Each row is where one point has got to under a steady rotation. How many steps took it there?
The counts run from 0 to 262.
[169 136  87 157 111 182 140 158 135 146 119 150 117 153 186 124 105 118
 123 154  97 124 119  77  69 126 162 109 144 178 141 114  93  88 126 118
 122 121 139 122 157 124 129 171  94 115 142 125 138 126 167  99 127] -> 29
[170 133 107 128 145 141 108 108 114 125  68 138 114 142 166 144  94 149
 154 140  90 117 104 101 112 114 162 171 107 158 130 133  78 114 113 104
 167 145 169 142 166 105  92 145  53 109 158 112 135 107 146 117 111] -> 85
[162 130  89 122  93 170 147 118 134 120 140 150 107 136 182 127  68 117
 150 130 107  95 141 107 101 106 157 159 132 165 135 122  72 105 164 146
 153 107 101 138 151 123 132 136  82 172 139 133 141 109 179 108 114] -> 257
[167 130 110 157 135 136 131  84 132 142  99 136 141 142 155 143 104 116
 148 125 117 104 101  82  87 125 182 199 131 131 137 147 118 105 131 125
 131 132 163 130 125  95  99 150  54 110 171  99 141 118 146 122 101] -> 223
[174 135  92 133 173 174 119 112 115 126 123 146 119 130 167 116  84  88
 138 138 104 128 135 116  82 115 174 145 127 173 151 133 112 115 115 124
 167 126 154 151 142 107 143 160  82  94 148 119 176 138 180 120 105] -> 32
[175 121  99 163 132 173 151 142 137 146 103 148 131 147 179 126  96 121
 134 142 103 149 123  68  64 114 161 131 140 183 138 129 104 101 118 137
 136 111 131 121 153 132 131 166  70 111 137 127 144 117 149 102 155] -> 28
[166 114 100 125  93 141 125 139 141 141  95 163 127 149 198 111  85  91
 137 168 100 124 119  90 122 114 172 153 109 163 142 150  88 101 118 135
 150 112 142 122 152 112 123 151  78 143 116 134 146  77 160 100 123] -> 106
[146 108  79 127 125 164 137 110  96 123 114 157 100 145 194 137 104  96
 150 136 118  89 114  87 110 132 125 171 149 153 127 125 109 114 149 126
 152  81 121 151 173  88 137 155  68 123 142 121 143 135 168 107 100] -> 259
[177 139 122 136 147 167 142  73 139 138 128 142 124 114 152 134  66  97
 159 113 137  92 122  86  96 142 152 189 142 152 151 117  91  93 140 139
 139 148 126 155 123 113 114 133  66 122 171  98 153 136 147 124 127] -> 47
[180 113  74 127  99 137 124 119 144 118 121 143 124 146 190 118  85 130
 145 176  94 150 108  95  89 110 148 162 123 170 144 130  95 110 159 124
 142 112 122 138 163 127 105 117  59 148 133 112 122 128 133 107 124] -> 80
[159 123 101 133 130 160 126 107 121 156 133 135 111 148 188 132  88 149
 144 133  52 127 137 105  77  98 130 117 142 174 139 113  78  80 127 117
 140 126 149 153 137 160 103 159  85 122 147 124 150 130 151 100 129] -> 164
[162 137  81 151 145 168 149 103 157 126 115 149 116 159 146 129 105  85
 128 123 112 117  97  84  82 122 160 123 136 166 136 122 129 117 148 113
 134 114 140 131 129  86 143 176  63 115 173 106 105 132 148  69 126] -> 141
[170 130  93 151 125 179 137  95 117 120 147 167  95 116 177 135 107 112
 163 132 118 112 129  60  85 147 129 148 120 152 134 120  96 103 139 137
 139  83 125 148 183 103 130 154  80 123 170 124 141 130 154 115 124] -> 42
[144 118  86 172 110 145 134 111 130 122 117 155  92 129 152 141 123  97
 158 129  93 117 113  81  74  88 183 135 113 160 157 145 114 102 130 133
 147  88 132 125 138  93 140 183  61 134 155 134 138 110 169 112 133] -> 16
[168 131 101 116 132 165 140 109 118 143 110 162 100 128 204 134  85 151
 155 164  95 116  99  97 113 102 135 153 128 175 112 108  74 102 128 123
 170 107 121 139 158 124 128 149  82 144 132 109 133 125 123  77 140] -> 39
[155 153  82 116 139 141 143 133 161 124 144 142 118 163 162 125  75  85
 125 137  79 110 112 118  93 107 183 122 114 165 141 118 104  84 120 117
 149 110 144 144 102 108 147 168  77 132 151 122 130 117 165  97 106] -> 143
[157 152 107 109 133 129 148 111 156 139 133 136 122 146 196 135  78 122
 135 162  90 113 109  63  99 118 135 172 124 164 147 134  93  89 141 104
 126 122 170 133 107 124 107 153  69 152 125 107 110 104 130  98  95] -> 91
[159 128 115 135 111 142 112 103 138 141  93 138 107 144 170 150  92 153
 157 136  75 102 124  87 111 126 154 148 109 155 147 132  69  98 111  97
 146 156 178 138 149 109  81 151  69 120 167 110 121 109 164 121 110] -> 86
[151 120  75 148 126 137 127 140  99 118 102 147 116 154 160 131 113  83
 157 149  94 136 119 107  76  86 155 158 127 154 144 154 134 111 145 145
 144 102 130 135 137 123 135 174  48 101 140 123 149 106 177 113  96] -> 233
[144 170  99 131 123 124 124 118 128 123 124 128 112 151 160 150 104 123
 152 129  88 109 118  82  99 113 151 167 108 127 130 144  96  83 120 135
 132 105 155 145 127 108 108 165  52 120 166 129 144 101 174 128  69] -> 221
[165 120  96 121 106 164 122 107 120 137 108 151  91 131 194 123  80 109
 144 151 107  85 101  83 146 152 125 159 137 168 161 105  80 119 135 102
 140 145 130 144 149 111  90 149  83 121 147  99 127 116 160 107 107] -> 173
[162 123 129 138 117 144 127 122 132 156  83 157 124 150 178 134  82 122
 147 145 103 122 105  94  99 107 139 159 125 154 108 142 110  86  94 138
 126 118 169 116 147 133  99 161  87  80 154 106 162 118 148  94  88] -> 111
[138 150 140 124 132 126 125  95 151 145 120 132 107 153 160 145  65  96
 167 142 108 131 119  87  97 104  97 169 132 182 169 125  98  93 123 135
 147 103 152 133 127 132  94 149  85 125 150 133 157 153 163  83 101] -> 201
[161 123 107 132 131 130 121  84 152 140 108 150  90 133 151 128  95  56
 162 146 121 115  80  82 119 117 102 159 120 173 169 128 112 107 132 115
 157  98 126 135 126  97 109 156  80 115 157 122 140 144 152  61 139] -> 63
[153 129  78 123 102 140 126  95 120 149 135 132  91 168 159 118 104  95
 155 111  97  93 124 103  99 114 136 156 145 156 133 142  96 121 179 107
 132 128 122 125 108 140 100 160  59 138 167 123 140 120 185  78  99] -> 10
[169 141  81 134  89 147 117 142 131 112 114 135 113 146 178 124  92 138
 153 165  79 142 115  99  98 105 151 146 118 162 153 123  86  96 159 133
 144 117 118 138 169 124 102 128  58 151 140 137 122 117 174 119 108] -> 81
[185 163  87 128 157 179 125 129 116 125 143 143 100 127 155 128  99  94
 143 149 115 122 129 106  62 109 161 129 123 158 145 126 108 103 134 120
 153 130 142 145 142 110 144 150  91 112 162 126 180 137 189  96 117] -> 31
[150 173 115 153 125 169 143 136 132 120 127 145 108 116 165 151 103  93
 150 132 105  94 135  62  78 105 120 137 118 156 160 120  92  63 135 143
 121 113 132 137 144 118 134 163  63 132 161 138 136 100 153 115 125] -> 180
[155 114 106 116 131 132 131  91 137 140 121 170 106 113 176 125  93  75
 149 161 112 114 107  95  90  85 155 171 114 157 158 167 122 110 150 119
 158  95 161 120 121 100 144 151  94 141 126 116 150 124 141  83 125] -> 104
[159 159 102 122 140 168 132  79 162 113 141 153  75 128 149 141  93 107
 160 129 120 104 115  87  91 113 147 157 112 157 131 133 101 122 137 120
 165  95 156 133 151  79 143 149  99 145 163 124 135 135 172  77 103] -> 129
[164  97  95 169 104 151 132 109 139 159 105 158 107 152 173 127 111 129
 134 140  79 135  93  80 105 124 156 126 115 173 131 126  94  96  87 122
 143 103 140 128 148 115 106 174  77 102 162 114 130 129 132  94 152] -> 152
[132 105  93 134 132 141 126  91 140 109  90 143  99 156 152 144  69 109
 163 133 101 121 111 104 110  99 125 169 139 188 174 135 116 138 147 119
 162 136 148 138 143  98  99 158  67 128 140 117 100 147 164 102  97] -> 213
[155 144 111 136 151 149 138  77 146 117 117 135 103 122 139 144  89 112
 160 132 110 136 126  54 112 112 125 173 108 184 173 145 112 126 131 117
 148 138 146 128 123 107 102 164  55 124 137 113 114 116 143  94 111] -> 89
[180 152 135 161 112 172 135 108 164 152 116 146 109 137 142 143  82 122
 171 124 121 119 131  83  69  99 152 151 121 163 133 144 101  93 128 145
 134 145 145 100 140 137 107 149  89 123 171 116 159 126 166  85 117] -> 113
[138 126 111 130 116 135 131 102 145 135 126 167  89 120 165 143  92  76
 161 157 107  97 108 100  82  70 140 151 115 161 171 152 109  98 138 112
 147 104 167 124 114 109 130 175 103 150 135 123 139 112 173  88 104] -> 103
[172 151 124 132 120 146 139 140 166 137 104 142 140 177 175 128  78 124
 142 146  93 154 118  76  85 121 132 148 132 183 125 124  83  95 145 141
 135 111 148 137 167 144 103 129  66 142 134 145 120 111 138  82 138] -> 204
[158 112  77 128  97 136 129 109 137 150 132 135 107 184 166 118  83  97
 131 114  87  79 122 103 111 143 162 154 156 150 135 127  90 107 162 107
 134 137 144 130 117 129  95 161  78 139 152 109 129 114 181 101 102] -> 9
[171 118  94 153 118 166 128  94 127 141 152 153  96 126 166 136  95 130
 157 130  78 130 138  87  53 106 132 121 137 167 146 126  93  92 156 122
 129 117 139 152 143 149 111 147  81 122 165 111 150 152 147 113 143] -> 165
[152 115  99 120 166 172 156  88 141 117 134 156 107 127 173 132  57 106
 141 134  95 124 140  93  88  96 142 150 136 195 139 123 110 118 134 132
 172 116 154 147 136 109 148 166  84 121 119 105 122 143 151  98 106] -> 254
[156 147  96 109 140 139 123 105 143 123 144 132  88 146 150 133  78 108
 164 146  73 154 129 115  88  88 119 137 113 182 179 134  95 106 146 112
 162 117 146 151 116 138 101 148  74 136 141 140 139 142 169  82 114] -> 77
[147 112 101 119 136 123 127  88 143 119 144 141 111 142 173 131  73 109
 156 149  71 156 128 104  76  96 121 147 120 181 171 135 106 104 144 118
 155  96 160 161 130 125 112 145  79 128 132 124 139 147 151 105 124] -> 78
